In the rows, zero is written as 128.
Rotation paths and how fast each direction turns (degrees per step):
Each turn is a multiple of 5 degrees from 10 to 175, or 0.
Each row of a path follows its step; steps can be skipped.
Path 1:
step 1: [112 136 130 123 136 133 141 132 110 126 123 131 135 123 136 141 143 131
 134 128 113 126 142 124 127 139 122 136 119 133 127 124 130 133 132 122
 128]
step 3: [143 116 124 130 128 135 141 125 124 127 130 118 116 128 138 141 134 124
 132 121 129 128 126 115 115 122 125 120 138 127 124 134 115 123 111 133
 139]
step 4: [128 120 135 128 105 144 132 116 130 133 141 138 119 129 122 137 133 132
 123 140 128 139 134 133 134 121 113 135 127 129 128 126 116 128 126 131
 124]
step 6: [125 127 132 122 146 131 117 130 128 128 130 136 116 136 143 128 133 132
 124 133 129 129 132 120 129 119 122 135 144 123 132 145 144 119 138 125
 127]
step 9: [116 126 126 120 137 132 147 118 141 122 130 140 130 135 135 131 135 124
 146 130 129 120 132 132 131 129 124 114 121 112 127 119 128 124 128 119
 127]
step 16: [136 122 130 127 125 133 123 113 135 145 131 132 117 132 127 114 129 131
 136 127 134 130 130 129 135 150 125 109 126 132 132 122 129 138 135 122
 122]
step 17: [123 138 130 130 129 120 140 126 135 136 122 136 124 132 135 132 116 123
 142 130 123 135 132 128 140 123 134 127 116 130 132 133 149 127 150 127
 127]
step 20: [120 124 130 135 114 122 129 124 133 123 113 126 150 136 116 141 130 129
 136 132 113 127 124 134 129 118 120 131 121 122 132 125 123 128 118 117
 125]
step 22: [132 123 122 140 122 142 125 132 125 129 150 131 119 125 121 132 130 130
 132 131 128 136 136 130 126 117 126 128 129 128 154 138 133 129 127 128
 140]
Speeds:
[124 128 130 131 128 126 127 127 129 129 132 129 127 131 126 129 124 132
 132 130 127 125 133 123 128 126 129 136 128 130 128 130 125 124 130 130
 129]
160
[124 128 127 125 125 131 127 130 129 123 128 132 125 130 133 127 127 125
 127 131 127 122 127 124 125 129 129 125 133 130 132 127 126 131 125 131
 126]
120
[125 128 129 129 124 129 128 128 129 128 126 126 125 125 127 132 125 134
 125 129 131 126 126 132 126 135 123 131 126 129 128 126 125 130 127 126
 131]
95
[129 127 127 131 126 132 128 123 132 131 125 131 127 129 131 124 128 127
 125 128 127 131 125 126 124 129 127 129 129 135 124 127 131 123 131 128
 128]
35
[126 130 128 129 130 131 129 132 126 127 131 131 129 123 133 123 128 129
 132 128 128 125 127 134 125 127 127 130 126 126 129 131 131 124 130 129
 131]
90
